In the data rows, 128 means zero.
Each pair is two rows. How far apart are they, by a hidden measure? 0 means very close, and 40 very far. Two or three weighted sums of its numbers give each row a place; it is the straight-line distance between the places.
[ 99 113 139 152 100 158 140  99 158 143 176 104 134 146 147 203]
[174 165  48  62  98  90 119 141 139 103  69 115  89 188 128 104] -> 21
[113 125 136 131  67 164 174  98 175 160 103 114 104 110 152 166]
[142 146 140 160 165 127 162 117 130 127 150 171 125 102  89  95] -> 24
[155 134 164  90 121 129 126 111  91  61 132 156 116 144  87 144]
[132 170 125 147 138  74 169 178 116 116  69 142 106 248 161 112] -> 35
[106  76 109 144  97 122  86 114 108 138 141 115 156 104 160 140]
[ 88 153  93 150  53 164 143  98 177 154 102  90 115  75 148 159] -> 15
[ 57 164 157  65  68 135  70 126 137 154 129  71 221  84 120 126]
[125 160 137  57 126 123 110 150 100 119 125 150 113 113 121  87] -> 6
[ 72 101 138 131  81 118  82  98 159 143 135  94 165 148 135 144]
[129 147  79  97 155 177 168 172  75  49  88 159  92 130  93 143] -> 12
[114 108 106 150  52 182 153 116 150 108 165 140 186  48 113 163]
[140 124 137 139 138 127 135 136  84 105 150 164 106 141  71 137] -> 20
[ 78 111 130 129 127 126  90 117 129 132 156  99 115 160 109 156]
[101 123 147 160 122 164  70 117 103 164 137 125 104 135  80 166] -> 9
[119 117 132 134 125 114 133 116 143 134 135 116 130 107 124 134]
[154 153 128 117 149 119 162 156 119 123 145 153 103 165 108 118] -> 6
[112 173 136 149 168 118 162 146 135 182 138 145  98 145  99 109]
[116 118 141 134 105 127 108  92 127 121 134 121 158 126 159 137] -> 31
[ 84 158  80 118 102 127 142 132 136 104 125  98 151  90 133 146]
[102 115 144 217 127 130  92  46 153 141 176  68 149 123 144 199] -> 18
[176 112 194 197 115 123  78 129 157 170 126 103 162 128 143 112]
[195 162 124 114 145 134 159 155 132  91 144 122 122 121 121 142] -> 19
[128 126 160  81 134 132 163 114 104 153 135 175  97 137  88 169]
[170 141 107 125 126 134 118 172 165 123 119 120 129  53  74  62] -> 20
[126 121 125 166 139 110  83  89 179 188 108 148 136 150 157  72]
[111 137 136 149 123 153 105 118 107 142 140 133 137 142 166 120] -> 1
[104 125  93 124 138 124 130 150  69  78 155 105 111 149 108 162]
[157 137 119  44 138  96 101  99 128 131 134 146 121 140  95 132] -> 22
[113 105 103 118 111  83  95 106 139 147 137 109 147  84 111 137]
[ 57 106 121 168  83 128 148  94 171 175 184 104 153  69 148 178] -> 23
[ 98  99 111 129  95 108 105  94 159 123 134  92 153 125 124 173]
[ 99 108 127 119 101 110  94  78 163 130 154  82 169 121 153 177] -> 8
[155 133 136 130 116 109 214 137 135 121 159 128 152 155 230 133]
[146 109 210  73 138 118 107 159 161  20 102 156 132 167  60 132] -> 5
[ 64 154 135 110 141 134  57 124 121 139 152 117  81 143  94  92]
[ 91 110 145  88 103 136 118  83 130  98  89 124 111   0 104 100] -> 27
[ 75 104 131 177 117 153 113 105 125 181 195  81 162  91 141 171]
[105 107 187 133 100 158  69 134 179 176 124 106 128 145 132 142] -> 8
[149  94 116 103 101 160  94 142 114 125 125 127  84 109  99 132]
[ 65 121 112 134  91  92 148  87 151 205 139 129 134  66 122 123] -> 9
[137 123 151 152 164 132 160 150 105  98 125 178 108 122 101  95]
[132 128 126 144 126 147 144 146 124 123 111 145 119 119 101 112] -> 6
[150 175 141 127 135 122  86 151 156  89 197  86  94 146 102  93]
[ 90 109 139 133  83 116  85  78 126 145 155  83 166 131 182 162] -> 18
[126 111 180 125 114 127 107 137 140  63  76 144 114 162 144 109]
[118 123 125 123 153  91 141 136  65 170 116 159 129 123 135  94] -> 12
[158 110 160 160 133 130 133 110 148 159 132 142 152 151 174 112]
[111 140 114 108 116 106 119 123 115 115 129 119 137 133 181  98] -> 10
[115  83 122 121  82 122  59 132 136 148 199  93 139 164 119 160]
[159 135 122 130 134 132 147 146 115 135 109 150 113 133 107  98] -> 15
[117 132 146 178 162 175 181 152 113 135 126 189  87 111 100 123]
[143 116  85 119 108 161 126  98  78  87 179 128 129  69 147 142] -> 33
[141 166 147 150 153 134 164 153 127 136 148 147 110 159 134 115]
[181 152  78 102 154 118 152 162 113 120 118 153  92 139  99 103] -> 3
[131 152 100 139 102 172 129 128 170  91 134 125 166 130 127 156]
[131 122 130 121 132 147 128 140 114 157 150 100 129 111 121 144] -> 16
[ 94 101 120 177  78 135 116 109 129 134 116  90 182 113 160 162]
[122  90 166 149 173 168 159 167 101 152 139 137 125 108 143 135] -> 12
[144 106 104  82 153 125 107 176 123 123  70 133  68 170 108 108]
[117 164  99 122 126 117 140 120 106 132 150 124 109  94  57 135] -> 14
[116 140 125  91 113 194  93 109 198 135 135 127  95 120  88 156]
[134 109 112 107 142 162 131 174 115 141 120  98 100 135 137 151] -> 13
[151 149  91 104 111 109 123 116 138 126 106 118 113 136 123 130]
[106 131 141 134 119 139 117  96 135 148 174 113 171  99 143 159] -> 3
[ 86 107 189 140 101 106  67  97 170 194 155  82 156 155 159 160]
[133 130 114 151 130 128 130 149 135 153 104 101  94 156  87 155] -> 17
[156  91 179 101 137 161 134 170 122 101  91 150 145 171 205 111]
[121 137 100  71 174  96 155 130  70 109 140 185  63 112 109  78] -> 23
[110 118 142 137 110 129 119 116 136 135 141 110 136 134 131 139]
[127 123 129 168 110 129 111 130  89 169 111 112 163 165 140 185] -> 6
[ 97 145 115 102 156 119 161 129 128 122 133 140 120 100 125 145]
[102 149 124  32 190 144 110 183  30 107 185 189 154  90 128  51] -> 27
[108 154 167 126 117 127 123 128 127 144 147 132 131 148 123 144]
[165 124 141 103 169 106 122 100 116 144 167 155 141 150 182 109] -> 19
[133 135 108 158 132 153 129 158 105  97 111 143 134 148 119  97]
[102  65 138  94  57 111 104  91 153 183 136 117 165 101 205 155] -> 13
[140 118 163  76 147  99 146 125 144 167 162 117  80 140 125 127]
[163 159 136 137 205 108 142 138 114 111  55 120  95 167 132  85] -> 17
[168 139 112  98 172 155 153 184 117 184 161  84 113  87  99 153]
[183 112 199 121 183 104 153 147 135 184 139 145  74 167 113 116] -> 18
[105  92 103 200 145 153 170 158 102 148 122 120 126 114 128 150]
[ 59 109 132 142 110  93 110 134 159 128 111 108 168 150 132 136] -> 4
[ 96 115  95  78 143 175 120 112 159 116 120 126 105 121 125 173]
[141 118 124  96 133 116 123 148 138  95  93 158  97 168 110  96] -> 21
[122 123 151 156 172 157 158 154 115 159 148 138 120  90 107 131]
[108 138  83 183 112  93 121  88 159 129 123 120  97 119  85 118] -> 9
[102  68 139 215  93 139 140  98 156 117 160 149 116 167 109 203]
[187 164 112 104 155  95 155 141 144 106 115 167  98 139  82  92] -> 31
[122  93 138 119 114  92 131 104 155 141 129 101 136  96 118 155]
[147 147 132 143 127 187 131 146 118 145 135 154  91 131 122 107] -> 8
[ 89 124 136 112  46 111 142 157 127 125 180  92 119  93 145 113]
[117 122 145 137 115 116 114 113 140 154 144 114 131 155 132 129] -> 6
[113 135 132 137 151 113 143 121 137 119 127 123 150 126 129 143]
[ 97 122 124 176 124 124 112 123 127 121 115 127 107 137 125 128] -> 3
[174 124 117 151 160 149  80 116 201  58 133 125 112 167 105 119]
[126 115 149 138 118 104 102  95 158 172 151 115 141 116 150 131] -> 6
[113 124 167 109 169 111 137 101 154 178 152 172 128 179 115  87]
[120 130 144 136 116 121 121 105 156 107 108 113 152 121 125 141] -> 6
[ 92 137 116 145  73 157  73 114 129 138 155 101 154 146 172 124]
[154 121 111 125 174 111 172 157  87 130 112 183  63 115 119  76] -> 14
[155  78 137  95 170  59 183 121 136 117 100 129  97  89  81 145]
[107 162 155  94 168 201  64 122 130 203 158 165 133 102  97  76] -> 20
[146  85 112 124 154 115 160 106  96 108 126 165 103 120 113 145]
[117 145 166 208 112 169 162 179 146 102 138 124 132 112 164 114] -> 6
[108 104 110 129 120 126  88 134 135 141 110 108 111 136 129 135]
[ 78 123 126 130 131  75 157 113  62 112  93 136 155 105 131 108] -> 22
[180  83 101 198 181  96 191 112  90 132 102 173  75 163 135 153]
[142 141 137 134 138 148 144 140 121 114 128 138 128 128 140 138] -> 7
[216 171 120  48 154 102 188 159  99  83 101 205 106 168 111  63]
[ 88 108 155 102  92 136 119  75 127  89  88 119 110   0 112 107] -> 14
[146 159 136 125 212  89 147 140 142 135  68 115  69 161 132  82]
[147 160 139 142 146 139 123 123 115 103 145 115 158 201 167 150] -> 18
[145 115 118 122 147 119 144 125 133 101 110 133 120  98 118 119]
[ 93 108  89 216 153 124 126 133 140 116  81 143  70 154  89 123] -> 26
[127 129  86 134 147 134 161 163 120  74  87 147 139 135 114 130]
[108 148 124 101 115 141  99 104 144 110 143  81 200 126 145 175] -> 17
[164 146 135  91 155 138 171 157 109 104  77 158  77 140 109 128]
[147 138 129 146 129  92 144 151 140 118  90 131 114 213 156 111] -> 2
[143 108 115  92 118 126 110 153 119  84  89 137 115 175 143 110]
[127 101 157 114 117 139 121 140 124 114 109 128 131 151 165 133] -> 2
[159 140 130 137 140 171 141 150 112 134 126 158  94 130 107 112]
[155 108 141 125 115 124 162  81 139 129 143 200 154 112 162  98] -> 21
[164 114 114 107 161 115 149 153 114 102  92 157  98 123  94 106]
[ 90 122 127 128  89 131  88  94 133 129 151  96 151 133 151 133] -> 11
[125 114  86  57  70 173 132 116 162 113 111 107 135 133 203 146]
[123 115 112 210 146 121 105  96 113  96 221 106 158 127 112 151] -> 30
[ 93 131 136 154  83 134  86 135 133 170 156  76 167 101 151 126]
[ 96 156  91 117 187 150 125 139  81  75 157 127  67 147  59 158] -> 23
[119 133 111  86 145 115 115 124 113 141 160 117 111 134 145 135]
[ 74  94 102 233 142 136 113 136 126 132 106 119 101 138 105 128] -> 16
[ 75 179 137  56  81 220 100 150 143 127  82  97 189  42 105 127]
[134 146  62 165 129  75 145 133 125 169  85 111  90 192 168 118] -> 23
[116 121 143 115 107 133 111  95 138 142 162 106 171 113 133 142]
[ 97  94 107 118 155 127 102 106  80 111 151 133  93 145  97 170] -> 20
[143 142 145  84 125 143 130 137 116 141 164 110 158 115 161 140]
[100 176 153 147  78 123  77 187 186 179 130  45 192 137 153  94] -> 14
[132 135 189  70  99 151  89 170 101 117  97  87 139 134 115 148]
[151 126 142 148 106 153  89  93 129 146 145 140 162 153 164 138] -> 14
[ 60 133 160  86 148  95  68  80 145 167 128 121 175 179 169 135]
[110 170 103 106  82 222 116  94 140  69 109 112 157 120 122 205] -> 16
[ 87 113 150 154 128 139 116 119 122 119 148 130 147  99 112 141]
[144 124 159 121 108 123 146 131 159 160 111 144 153 113 167  93] -> 14
[170 122  98 205 103 161 147 106 177 111 135 101  99 123 107 187]
[142 159 134  84 176 133 180 140  93 136 111 191  81 138 131  95] -> 12
[191 180 116  71 190 160 120 188  84  89 178 174 138 132 111  59]
[111 126 130 133 112 134 111 113 134 131 131 109 146 132 147 151] -> 16
[143  85 127 154 176  94 161 120  70  84 216 192 117 161 143  99]
[142 119 130 164 123 171 154 122  82  96 124 183  61 167 135 138] -> 13
[130 144 148 168  91 147 140 103 137  94 123  95 185 111 142 170]
[128 121 149 132 103 143  95  81 137 158 170 100 136 106 172 149] -> 6
[104 165  91 133  97 102 117  72 148 135 172 101 130  91  81 153]
[ 94  86 128 211 153 142 125 140 114 102  82 161  78 146  96  91] -> 9
[129 140 117 201  91 167 107 141 143  86 104  95 197 123 121 141]
[188 141 168 156 137 109 146 188 145 104  86 164  71  99  47  42] -> 19
[ 99 114 140 131  91 143  85 134 139 184 156  84 126 154 144 155]
[130 130 121 103 135 102 160 117 105  90 111 117 120  63 112 118] -> 25
[107  90  92 197 123 144 116 170 106 141 129 112 116 116  85 138]
[113 116 129 128 133 147 134 123  89 157 167 153 103 116 146 138] -> 20
[149 111 131 123 154  99 142 120 135 129 111 155 120 143 114 128]
[119 110 120  99 158  29 164 127 124 102 106 108 158 142 121 132] -> 11
[103 121 173 175 171  56 118 116  59 145 135 139 100 143  87 113]
[143 154 136 115 159 145 136 143 120 138 149 151 107 116 124 107] -> 21
[132 108 128 127 170 145 170 156 100 113 100 190  66 140  87 121]
[ 97 147 190 130 113 156  96 103 151 161 110 139 109 120 126 123] -> 24
[109 142 153 152  80 105  77 118 183 178 148  56 169 123 154 116]
[151 141  94 127 157 164 144 180 101 164 139 103  86 121  96 147] -> 27
[ 87 112 142 190  95 156 122 100 119 131 104 104 163 117 148 178]
[190 145 126  77 144  96 168 144 112  65  88 208 106 168 114  74] -> 14
[107 139 100 151 107 139 130 132 129 103 116 109 165 107 120 137]
[132 114 169 133 142 147 111 131 165 120 103  91 109 108  85 141] -> 4
[ 83  93 126 117  87 104 123 105 147 150 144 119 124 108 164 125]
[ 93 120 121 145  78 103 109  74 121  93 122 166 160 157 155 111] -> 21
[ 93 108 131 175  56  81 133  49 196 188  90  82 107 141 165 177]
[115 152 113 139 124 107 129 127 132 155  92 110 123 108  97 114] -> 14
[120 126 128 120 196  95 149 122 107 112 191 180 134 148 141  94]
[103 115 162 131 108 115 100  57 185 139 125 111 147 133 146 161] -> 15
[176 109 170 122 128  97 167 176 132 115 100 176  73 113  80  72]
[173  96 137 105 163  85 198 138 128 124 101 146  87 100  64 128] -> 10
[168 142 124 130 178 141 158 165  99 115 117 167 104 134 118 100]
[ 64 134 184  95  80 131 114  65 131 118 133 103 133  47 109 141] -> 22
[105 101 107 122 125 118 135 104  91  87 122 163 124 122 102 138]
[133  99 135 106 174 102 143 159 127 154 107 176  89 124  93 100] -> 17
[175 149  81  53 159  69 125 151 132 128 165 135  85 135 117  81]
[ 93 123 118 149 117 139 112 117 120 121 151 121 146 136 146 128] -> 14
[109  99 178 126 125  90  92  45 184 180 145 126 128 154 153 147]
[164 142 147 136  87 139 133 126 156 140 123 125 171  98 184 109] -> 10
[183 165  75  56 120  87 134 145 121 105 108 135 117 163 119 106]
[106 125 154 126 124 138 131 107 143 120 133 123 118  96 123 151] -> 5
[ 96 129 153 118  89  91  78  66 172 177 116  66 147 173 190 168]
[ 67 186 120 138 154 124 128 170  95  97 108 111 158 151 149 118] -> 20
[ 75 131 134 149  72 142  70  77 132 143 151  91 170 127 172 152]
[ 54 137 100 177  53 167  96  96 127 113 117  82 197  81 149 162] -> 9
[ 91 129 194 151 101  96  89 130 200 203 118  62 161 170 149 133]
[125 119 146 104  97 204  56 110 147 162 133 134  79 140  59 172] -> 11
[131 144 128 126 137  90 107 107 150 140 139 110 113 126 115  72]
[140 101 162 165 107 131 131 137 113 132  97 132 130 145 138 126] -> 15
[101 140 163 161 146  89  89 126 201 185 124 147 144 151 116  59]
[135 141 155 140 135 138 135 144 136 155 142 132 120 161 128 135] -> 7
[150 143 140 151 104 144 127 135 139 109 142  90 159 131 118 144]
[146 149  81 127 123  84 135 123 108 153 117 149 141 191 211  93] -> 2
[135 152  90 152 105 115 136 123 130 134 130 101 114 130 134 144]
[136 184 136  84 129 135 133 167 137 112 161 120 158  91 116  94] -> 8
[113 165  96 138 120 114 119 100 136 147 130 111 118 101 106 138]
[ 85  97 141 147 101 152  92  74 156 149 133  95 166  81 151 168] -> 13
[138 125 145 143 125  63 127 151  70 189 117 147 144 180 135 105]
[109 108  43 133  84 119 124 180  78 102 101 112 174  94 127 130] -> 18
[118 117 132 130 135 112 120 105 134 120 142 118 145 128 145 151]
[160 151 126 109 173 123 152 146 138 119 122 175 105 124  86  93] -> 3
[147 125  79  84 126 125 114 155 128 161 110  98  93 136 126 137]
[173 145 110  88 135 111 115 162 136 107 135 113 123 141 120 115] -> 14
[117 176 173 106 224  89 153 189 116 106 101 173 163 111  75 139]
[104 126 103 133  82 130 171  95  89 146  93 162 132 149 147 145] -> 33
[123  99 149 152 125 106 115  69 131 157 161 132 147 114 145 145]
[150  89  99 189  72 162 146 127 150  90 123  93 223  92 141 205] -> 24
[155 127  71 195  92 114 151 118 135 121 121  80 208 122 155 185]
[150 153 156 100 148 123 155 119 115 131 156 157 146 111 127 111] -> 18
[122 113 110 102  81 155 129 102 140  81 133 115 147 134 212 164]
[ 64 111 112 115 142 141  66  68 126 163 205  96 208 148 203 197] -> 14
[ 87 114 165 160  90  91 109 148 193 173 106  60 151 202 140 136]
[115 109 121 144 115 142  93 114 104 133 130 145 131 120 146 115] -> 29
[ 86 119 202 172 162  42 124  90  64 141 191 134 121 175 114 167]
[130 132 146 122 154 160 132 139 128 187 195  74 139  70 108 178] -> 20
[ 96 117 123 166 108 132 149 126 104 143 139 109 136 127 187 149]
[162 118 216 117 119 114 111  41 200 187 133 132 138 139 185 133] -> 33
[108 134 135 142 122 104 122 166 135 140 115  81  99 172 111 147]
[133 124 111 130 151 156 156 111 110 106 134 192 156 101 141 113] -> 31
[ 90 122  81 131 100 116 120 116 109 139 143 145 147 153 160 131]
[ 93 129 139 149  99 132 102  93 145 145 144  94 166 124 161 150] -> 13
[175 142 102 126 152 141 177 198 122 115  93 166  74 131  70  81]
[113 129 153 111 111 109 135  85 161 141 143  85 135 109 132 178] -> 13
[165 148  61 135 153 146 187 151  93  42  94 173 124 115 102 111]
[159 107 153 121 144 162 140 115 144 110 142 169 128  93  86 138] -> 7
[ 73 129 158 117  86  73  72  58 129 220 117 100 172 190 193 152]
[167 175  88 141 158 140 176 196 108  64  96 125 134 135  88 121] -> 24
[160 111  66 204 130  80 174 164 133 113 137 157 160 160 160  86]
[ 61  90 112 156  93  98 151  81 113 144 128 125 178  31 118 155] -> 11
[184 183  36  79 114  78 138 120 148 118  98 131 101 164 104 114]
[100 139 116 135 133 134 106 158 125 118 110  68 125 152  90 174] -> 19
[213 157 132 110 171 162  99 193 108  86 147 157 101 183 110  76]
[163 123  82 146 103  94 136  74 150 199 140 139 103 125 167 117] -> 8
[142 161 112  96 141  90 189 156 106 149  94 174 100  79 133  40]
[153 119 130 106 165 117 164 146 122 120 101 151  99 113 100 120] -> 16
[ 82 118  78 137  84 113 105  99 102 135 121 136 141 176 165 156]
[ 84 137 127 144 155 121 104 136 147 211 143 103 109  95  98 130] -> 21
